One vector is turned by the same rotation once a tick. Each row is the vector after some number of ticks, and that number follows the row.
The counts run from 0 to 361.
[-39  24 -24  20  -8 -27  -1 -24 -34 -20   5 -55 -21 -20 -11   0  14 -40
 -20 -36  20  24   0  -3 -16  13  39   1 -43  12 -22 -16  -5   7   4  27
  -9  36  29 -42  -9  -7  18  -4  21  55 -37  42 -14  14   3  20 -54  27
 -19  56  14 -40   3  10  18  -8  -9  25   0   2 -13   5]	142
[-39   5   7  17  -1  -4   1 -37  25 -49 -29 -32  11  -7  -3 -14  13 -48
 -12  -7 -19 -42   6  -5 -16 -58  49  10  -3 -46 -20   4  -6 -18 -13  32
   9  44  14  -1  30  20  21 -30  28 -35  20  35 -53   0  -4 -16   2 -27
  -9   0 -47  15   7  44 -31 -48 -16 -25  -1 -15   8 -25]	76
[  1 -23  -1  52   8  48   5  22  13   8  -5 -17  14  38 -14 -23 -10  -7
  11  21 -31 -42 -10  12  11 -15  82  38  19   3   2 -18  22  16   8 -23
  56  12  13  20  -9  17 -16   3  33 -49  70 -25 -10 -13 -26  26  33 -14
 -40   0 -40  16   3  17   5   0 -14 -23   6  26 -24   2]	285
[ 46  -8   2 -15  39  13  -3  45   0  42  14  20   3  21 -12  10 -44 -13
   4  19   6  23   8 -18 -21  47  -9  52  22   6  -3  12  16 -16  -5 -44
 -18   9 -37  29  28  -8 -17  14 -39  -8   4  -4  -2  -2 -13 -48  13 -30
  -4 -36  10  65  -4 -10   8  56   3  14 -20  -7  -5 -21]	244
[ 32  20  -9 -17  -5 -20  32 -15 -16  40   4  11  -5 -18   6 -21 -22   2
  -4   9  63  17  -9 -10  -6  57 -25 -38   1  40   1  25 -12  -1 -25  24
 -32   2   7  44  -6 -50  15  14 -21  45 -13  31  25  42   1  26   3 -15
   6 -32   1 -29 -20 -33  -5  68  36  13 -15   7 -14   4]	178
[ -7   3  48  -9 -35  -3  18 -57  -1   9  -5 -32  21 -28  19 -23   4 -11
 -31   9   6 -35  41  -1  29 -34 -14 -44  31  12   8 -35  -5  -5  11  50
  -4  18  38  10   2 -12   3 -22  -2 -14  32  56  -6 -58  11  33 -30 -27
  19 -36 -16 -35  10  -1   9  17  34   2 -19  17 -41   1]	100
[-65  14  21  -5   6  -7 -25   6  24 -65  -9 -36 -16 -21   0  15   6 -34
 -32   1 -24 -20  12 -15 -18 -47  28 -13 -30 -42   5   2 -17 -23 -20  29
   9  22  -2 -25   2  29  15 -20  18 -24  -4   6 -50 -10 -20 -32 -11 -28
 -14 -29 -39   9  10  26 -65 -43   7 -30   3 -26  20  -6]	74
[ 10 -36 -15  44   6  26  14  19 -26  29  10 -15  -8   1  19  -4 -24  38
  36 -12 -13 -26  26  -8  -5  53  40  32  -9  -5  -3  11   7  -1   5 -23
  39  -9 -17 -13 -36  53   0  11   3 -52  34 -11   5 -18 -14  24   1 -27
 -33 -34 -50  10   8  25  -5  12  36 -10  11 -31 -24  30]	276
[ -4  -9 -10  24   8  -9  29  44 -38  23  31 -31 -34  -2   7 -25 -29 -12
 -23 -43  21 -38 -10  29   0  33  22  41 -11  29 -21 -18  12  29  25 -57
   1   3 -12 -46 -16   2  26  27  13  -7  11  -1  40 -25  -9   1 -25  50
 -41  20  11   7  19  -4  48  22  19  27 -28   4   1 -15]	218
[ -2  21  -3  33 -44  56 -14  38  -4  -8   7   6 -25  36   2 -10   8  44
 -20  30   3 -26 -13  -9 -10 -12  35 -31  40  16 -27 -16  18  31  31  -1
  32 -13 -27   9 -28  13  14  -3  37 -53  27 -74   8  -5  -1  16  24   7
 -29 -29 -20 -13   3 -35 -20  14   8 -29  39  33   9  23]	291
[ -8  -3  15 -27  20 -65 -45 -35 -28  -2  -9 -14 -31 -51 -28  20  35  -2
  15 -29  -3  11  23  -6 -20  15 -36  11  14   8 -25   9 -18 -30 -13  29
  -7   8   5 -35  12  24  35  11  -7  27 -60  19  32 -18   2 -14 -37  -3
   7 -11  17 -40  21  25  34  27 -22   4  16   9 -40  21]	126
[-12 -11 -18  33  17 -13  41 -13 -30  34 -15  -3 -38 -12   0 -49  -5  -6
  47 -25  50 -19 -27  37  13  47  23  22 -12  18   1  45  12  54  -2   6
  13   4  34 -20  -1 -36  17  -1  38  31 -10   9  37  16  -1  15  10  23
 -30  45 -21 -28  15  14  47  32  35  29  -1  12 -15   6]	197
[-24   4  45  16  -7  39 -17  37  36 -38 -13  15 -29  19  -3   1 -10  -4
 -12  34 -24 -34   4   4   9 -61  13   9 -13 -11  28 -32  30  39  18   1
  -6 -27   5  -4  -6  10   9 -31  25 -78  22 -53 -32 -27  -3 -29  46   9
  -6 -33   3   8  27  11 -27 -20  20 -13   6  27  11  -9]	19
[ -2  -4  15   8  23  34 -45 -14  16 -24  17  -1   7  25  14  20  21  37
  -1  23 -20  27  49  10 -13  -1 -20   2  55 -12 -18 -11  21  10  62  18
  25  30 -12 -50  34   2   6 -49  38 -12  -1 -53 -27 -18   1 -36  -9  14
  -7 -13  21  25   9   1  35  18  20  34  27  27   1   9]	314
[ 13   7  22   2 -53  36 -13   9   1 -12  12  -1 -10   9   4  28   7  33
   4  34 -12  -4  32 -40   4   7  12   0  23  -9 -20 -44  27   3  55  -2
 -41 -23  -1  31 -17   5  24 -44  -9 -76   1 -46  -3   7  17   6  32  11
  11 -34  39 -11  22  -7  -7  16  23  14  23  36   2  31]	27
[-18 -33  23 -13  11   2 -45 -10   3 -35  -2 -29  32   1   0  20  56   4
 -14  26 -41  29  -6 -33  15   2   0  14  -2 -80  -7 -12  19   2   4  32
  37  49  13 -17  53  -9 -30 -36  39  -1 -27   7 -39  28 -14 -35  21  -9
 -24   5  -7  38   2  52  -3  -4 -30 -20   0   4  12  16]	54
[ 37  29 -28   4 -19  35  16  52 -17  41  13  -2   7  65  -4  -6 -37 -15
 -28  26  31   1 -33 -10   1  34  36  21  25  32  -7 -30  39  15  12 -45
 -50   2 -10  28   9 -41  -6  15 -20  -1  12 -16  21  23   7  -3  32   6
 -27   9  32  16 -13 -46   9  46  10   9 -19  27 -11 -13]	232
[ 30   3   6  37 -38  40 -21  12 -16 -15  24  -3   4  15   2 -23  25  55
 -28  15 -16 -23  17  10 -24  11  37  13  50  27 -44 -56  13   8  54  -3
  43   5 -33  12  11  10   5 -16  39 -40  52 -30   9   6 -17  20  12  31
 -34 -25 -30   2  13   4  28  16  -8  11  19  46  22   5]	294
[-17 -20   1  34  12  35  -1  39  22  -8  27 -13   8   5  -9 -14 -18  -6
 -10   9 -14 -46  -9  23  11 -22  62  21   1 -22  17 -14  27  27   6 -18
  74 -11  -8  14 -24  23  -2  14  57 -37  48 -42 -22 -12 -34   0  21  -2
 -39 -19 -41  20  16  11 -11 -15  15 -34   0  -9  13   4]	283
[ 35  37  -7  12 -12  47  14  59 -31  34  18  -3  -9  77  14   1 -47  -3
 -28  33  26  24 -15 -18  -7  31  24   7  19  26  -4 -22  30  26   9 -43
 -39   8 -10   4   0 -37 -27   4 -24  -4   1 -16  14  21  18  10  18   1
 -14  -2  39   6 -15 -57   1  48  37  -2 -13  16  -5  -4]	233
[-29  24 -20  -6  15 -34  -9 -37 -18   6 -39 -27 -27  11 -47  25  16 -81
  29 -12  13 -18 -26   2 -17 -13  22  22   0  -5   4  10  10 -11 -35  24
 -51   8  32 -13  -1   1  41  27  -5  29 -26  27  -6 -33  19 -12 -19 -28
  -6  39  11 -45  18  12   0  -5  -9 -11   0  15 -62 -11]	135
[  6 -11  23  38  -9   8   5  17 -12 -25  -2  16 -35  -8  36 -33  -8  61
   3 -15 -20 -46  19  14 -22   4   7  25  18   8 -35   1   6  11  36 -12
  17 -14 -17 -44   2  26  43 -39  12 -70  30 -13  22   0  -7 -23  12  36
 -20 -39 -41  21  32  34 -14 -26   6  16  17  29  41  -1]	9
[ 23 -18  34  21   3  36 -28 -11   4  11  -7 -10  40  43  15 -12  -7  -1
 -13  36 -38 -17  30  17   7 -32   0  21  88   7   1 -40  44  13  33   9
  14   9   7  10  29   5  -6 -15  10 -32  51 -10 -13 -44  -7 -47  -4  -7
 -18  -4 -31  27  17 -13  23   8   6   3  -9  44  -2 -32]	306
[-51  41 -34  -6 -23 -33  -9 -16 -23 -17  -3 -32 -44  -9 -22   3  20 -54
  -9 -23  34 -19 -33  19 -33 -14  22 -33 -14   7 -29   1  -1  14  17  34
 -31  21  16 -25   2  -6  61   9  15  46 -46   3 -13  15  17  -8 -35  29
 -21  39  24 -37  14  10   1 -19   7   0  26   2   8  -5]	140
[ 39 -22  37  27  -1  40 -37  19 -15 -13  25 -17  20   8   3  -6   4  50
 -25  27 -25  15  57  -8   2  32  34  36  27  29 -10 -53  17 -17  20 -11
  44   0 -11  16  -9  19 -17  -8  -1 -42  38 -18  15 -13 -23  23  -2  19
 -32 -31 -11   9   3  -7  13  19  -4   1  -4  32 -35  25]	297
[ 13 -16  12  12  -7  -6   5  66 -31  11  -9  -8 -24   3  -9  -8 -36 -19
 -13  -6  18 -12 -25  10  15  22  24  61 -53  38  14 -20  26  45 -36  -7
  25 -28  20  20 -27 -12  -8  41   6  29 -26  12  20  14 -41  -3  19  45
 -39  38 -24 -15  26  12  13   7 -17 -28 -34   5  -4  -4]	208
[  2 -10  -3 -25  49 -37  17   8  -3  43 -26  29 -24 -21 -22 -19 -41 -39
  55   1  50 -29 -37  26   5  14 -22  28  -9  21  37  65   0  29 -59   5
 -21 -27  14  31  -6 -15  13  32 -13  25  -9   9  36  -1  -6 -23  29 -31
  -8 -17 -11 -11  12  -1   4  38   9  -2 -29   2 -33  -7]	190
[  5   4 -19  13  16  -6  27  43 -37  23  45 -29 -21   0 -21 -20 -35 -27
 -11 -27  26 -31  -8  35  -2  43  39  40 -18  26 -15 -20  22  12  35 -44
 -12 -10 -18 -18 -17 -13  30  36   4   1  20 -11  31 -14  -6   5 -19  53
 -43  -8  23  12  35  -3  46  22  11  29 -26   6  -7 -21]	219
[ 15   1  28  23  -4  41 -27 -12 -11  17   5  -4  24  46  25  19  -4  15
   6  38 -24   2  42  -1  14   0  -5   3  76  -4  12 -26  43  18  28  25
 -11   4  14 -22  -1   9 -14 -20  -2 -43  24 -31  -9 -67  17 -27 -11 -13
 -12 -22  -8   9   3 -37  -4  16  46   8  14  34 -32   8]	309
[ 29 -29  24  21  19  29 -45 -19  34   4  -4   3  32  25 -29  43  18  -1
  29  49 -35  47  53 -16 -16  22   7  50  42  -9  -8 -18  33 -14  26  29
   8  19   3  34  42  -3 -15 -38   2 -16  17 -28 -56   1  -4 -49  -2 -12
 -13   1  20  20  -3  13   8   9  -6  22  23  25 -16  19]	319
[  0  -1  34  16 -46  41 -19  18   5 -37  11 -12 -33  -3  18  17  20  65
 -16  29 -28  19  45 -41  20  -4  -5   2   1   4 -27 -55  17  26  49   2
   3   1  -7 -28  10  10  -4 -47  -5 -68 -10 -37   8   0   7  13  39  15
  31 -37  36  -1  -2   8  22  30  13   9  17  32  -3  41]	29
[  2  12  -4  44 -16  55 -12  36  -6   9  -5 -12 -11  56   2   1  -5  34
   0  43 -21  -9 -12  -2  26 -27  54   5  27   3  13 -19  27  22  -4 -17
  24  -8   9  13 -32  19 -15  -7  13 -63  43 -40   7 -21  -6  32  35 -26
 -28  -8 -24 -20 -18 -30 -30   8  16 -33   9  22 -34  17]	288
[ -7 -24  18 -19 -21 -11 -32 -22 -14  -7 -14 -20  38  14  -9  35  48 -30
   6  33 -24   7 -28 -39 -17   5  27  19  18 -71 -17 -20  35  -8  -7  36
  -4  34  17  40  40 -16   4 -14  31 -15  -7  17 -36  41 -21 -38  19 -20
 -19   3 -16  26  15  51 -20  -6 -35 -26  14  -2   9   7]	56
[ 11 -15 -15  19  24  26  38   6  -5  41  -9  -4  24  42  45 -27 -40   4
  13   8   7  -3 -10  -4   3  25   0   4  41 -12  -4  34  36  43  -4 -12
  26  43   1 -26  49 -36 -20 -26   7   1  25   0 -21  -1   3 -42  16 -20
 -19  17 -23  61 -19 -10  27  31  56  11 -20 -21  25 -26]	251
[  3   5  -5  16  33   5   7  61 -30  27  41 -40 -12  17 -10  -4 -40 -16
 -15  -7  10 -10   7  16  21  55  39  48 -34  17  17 -28  15  11  16 -67
  -8  -9 -15 -32 -34   6 -16  25  -1  -3   5   1  27 -32   1  20 -10  34
 -39  -4  26   9  19 -14  17  30  26   6 -25  -2 -39  -7]	221
[ 18 -28   5  31 -50  11  -6 -31   0   3 -21  -2  23  26  30  39   4  17
   6  16 -51  10  15 -46 -19   8  -9  11  53  -9 -33 -22  30  20  15  40
  25  21  14 -14  38   0  31 -25   1  -9  -6   6 -50   1   5 -64 -19 -29
  14  46 -32   8  -3  26  26   2  -4   0  28  15  31  12]	327
[ 14  13  -8 -11  12 -12  23  -9 -18  10 -11  13 -27 -37  12 -29 -16  33
  14  -6  37  30  14  -5   2  47 -42 -19 -12  46  -9  52 -32  -3 -24   4
  -6  11  -3 -12  23 -26  -5   0 -26  38 -30  34  51  28  13  27  15 -22
  21 -43  -1 -29 -25 -25   9  69  27  26 -21   7 -26  -3]	180
[-22  39 -12  -1  -9 -32  -1   9  13 -28 -17 -36 -34 -26 -15  -5 -18 -57
 -70 -28  -8 -16   0 -18 -18 -35   9   0 -44  46 -25 -16 -34   2 -22  -9
   6  21 -12 -26  23   0  28  23 -26  54 -19  60 -16  14  -4  -2 -20 -12
   4  40   9 -24 -12   7   0   0 -44   2 -29  19  -4 -40]	151
[ -1  -6  25  17   4  26 -56   3  31 -17 -37  12   7  34  -2  50  11  14
  12  50 -51  51  39 -52   0 -10 -19  36  16  -8   8 -10  29  15  -7  29
  27  26  10 -16  42  15 -18 -31 -11 -13 -26 -35 -52 -10   6 -59  23 -40
  13  19  14   8 -16   0   0   1 -13  -9  24  18 -17  18]	322
[-30  21  52 -31 -29  -1  -9  -5  26 -45 -10 -10 -10 -36   2   3   0 -18
 -60  14  -7 -31  38 -19   4 -76 -26 -43  -4  24  -1 -29 -29  -1 -20  46
  17  -1   3   7   7  11  -1  -8 -10 -23   1  25 -24 -25 -11   4  15 -36
  36 -59 -11 -27   1  -9 -25   0   0 -33 -11  17  -9 -11]	95
[ 14 -39  43  40  20  15   0  12   5 -17   9  -8   3  -4   2 -17 -14  19
  14  -6 -29 -11  43  17  -1  25  37  64  -3 -12   3 -31  21 -15  28 -11
   0 -16   1  -7 -14  18   4 -28  13 -68  55 -10   7 -30 -18 -12  10  29
 -26 -37 -23  32  31  48 -12 -27  16  28  -7  18   5 -12]	13
[  1 -20   7   4  -6 -16   5  62 -15   8   2  14 -39 -15 -29 -17 -21 -27
  -9 -12  33 -22 -38  12   1  13  28  52 -45  46   8 -16  17  33 -28  -6
  24 -27   2  27 -23  -7  16  43  24  29 -21  -7  21  36 -39 -13  29  40
 -37  31 -12  -6  27  15  22   8 -44 -10 -18   8  18  -4]	207
[-26  -1   8  -7 -35  -8 -29 -10 -41 -16 -25 -16 -20  16  39  29  39  31
  -4  13 -30  16 -15 -46 -21 -11  -1 -17  21 -46 -39  -1   9  -7 -16  36
   4  33  13 -49  22  17  10 -18   7 -26 -46  11  -1  14  10 -27   3 -38
 -10  -2 -38  14   3  11 -38  -9   2 -48  23  -9  22  30]	62
[-13  14 -22   3 -18 -10  25  65 -41  23  25 -21 -52  12  20  -8 -41  -9
 -17 -38  27 -39 -23  19  -4  16  12   3  -8  32 -13  -9  16  46  21 -31
   3 -23 -24 -43 -41   9  38  42   6   3 -23 -27  50 -22   0  -9  -9  39
 -36  14   1   6  31 -13  19  21  25  -3 -17   5  25  -8]	216
[-26 -22  -4  32  37  25 -11  47   6 -23  22  -5 -27  -9   5 -10  -4  23
  12  -6 -23 -40   7  17   3   1  26  18 -17   1   7  12  -4  29   2 -30
  79  -6 -37 -25 -20  65  -8  15  26 -53  24 -57  -3 -22 -29   0  33  -9
 -26 -37 -31  21   9  16  -7   4  17 -25  10 -15  -6  17]	280
[ 26 -25  31  10 -13  29 -19 -17   5  36  14 -10  41  55   9   4 -10 -12
  -7  35 -13 -23  27  15 -12 -17  -1  16  95   4   1 -40  45  -3  35  16
  -3   1   7  20  16 -11   9  -8  10 -43  49 -18 -14 -45   3 -53 -12  -7
 -10 -21 -12  17  17 -14  -4   9  21   7   7  41  -1 -16]	307
[-37   3   6  11 -21  -1   1 -35  11 -37 -19 -26  11   5  -9  -4   2 -56
 -14   5   0 -39  -7  -5 -25 -50  61  -1   5 -29 -12 -11   6 -20  -2  42
 -23  20  15  24  19   6  23 -17  30 -26  17  16 -49 -11 -21  -1 -14 -26
 -18 -10 -39   5  20  36 -53 -54  -3 -12  10  -6  14 -14]	77
[  8 -16  -1  11  10 -10  11  50 -12  -3 -17  11 -51 -25 -38 -21  -6 -17
   9 -19  31 -20 -17  22   0  15  25  55 -53  45 -18  -5   7  43 -15 -12
  36  -5   0  11  -1  -5   5  22  20  32 -24 -19  22  41 -26  -7  35  41
 -34  40   1 -12  22  28  44  23 -42   8 -14   9   6 -14]	206
[-14 -17  -9  10  28  18  -8  51   3   4  21   3 -30 -15   1   8 -21  13
  22  -4 -13 -31   5   6  -6  18  35  18 -24 -13  11  13   0   3   7 -30
  59 -20 -51 -17 -47  48   9  14  24 -56  20 -63  -8 -17 -31   5  21 -19
 -23 -60 -30  20  17   4 -25   3  34 -30  15 -22  -3  19]	279
[-20   5  44   3  10  27 -22  32  34 -39 -19  18 -29  23 -13   0 -14   0
  10  24 -29 -36  10  -3   8 -50  25  49  -6  -6   7 -12  22  21  20  -9
 -19 -24 -12   1   4  32  18 -34  10 -93  40 -47 -15 -26   4 -23  58  -3
   1 -40   9  20  29  27 -12 -16  -1   1  16  22  -4  -6]	18
[ 16 -30  17 -22  36 -40  21   5   8  32   1  20   2 -54 -16 -29 -32 -24
  11  -6  53 -15 -12  35   5  49 -31  16 -19  15  18  24 -16   3 -28  14
  18 -19  12  43  13 -37   7  33  13  53   2  33  20  21 -31 -22   4  19
 -15 -28 -22   4  23  17  25  40   8  10 -31  -8  12 -23]	186
[-41  42   6  24 -40  16  14 -44   7 -61 -14 -22 -50 -16   2  -4  35  19
 -27  -2  -3 -20  38 -18 -28 -44  41 -35 -17   1 -42 -15 -27 -18  21  34
  -1  44  -3 -25  16  24  29 -52  -1 -39   5   4 -13   8   7  51  -3 -18
  11 -22 -10 -15 -10   5 -22 -12  23  16  29   1  -8   7]	84
[-25  19  32 -32 -22 -26 -19 -35  -8 -16 -37  -1 -30 -29  -2   5  62   2
  -3  17   3  13  -7 -15  10 -52 -41 -31  24  18 -14   1   2  33 -33  65
  19  18  45 -20  37 -22  -2 -11  20  34 -57  14  21   8  13 -13  12 -22
  14  11   5 -51  -3   2  41  39 -14 -13   1  30 -39  16]	117
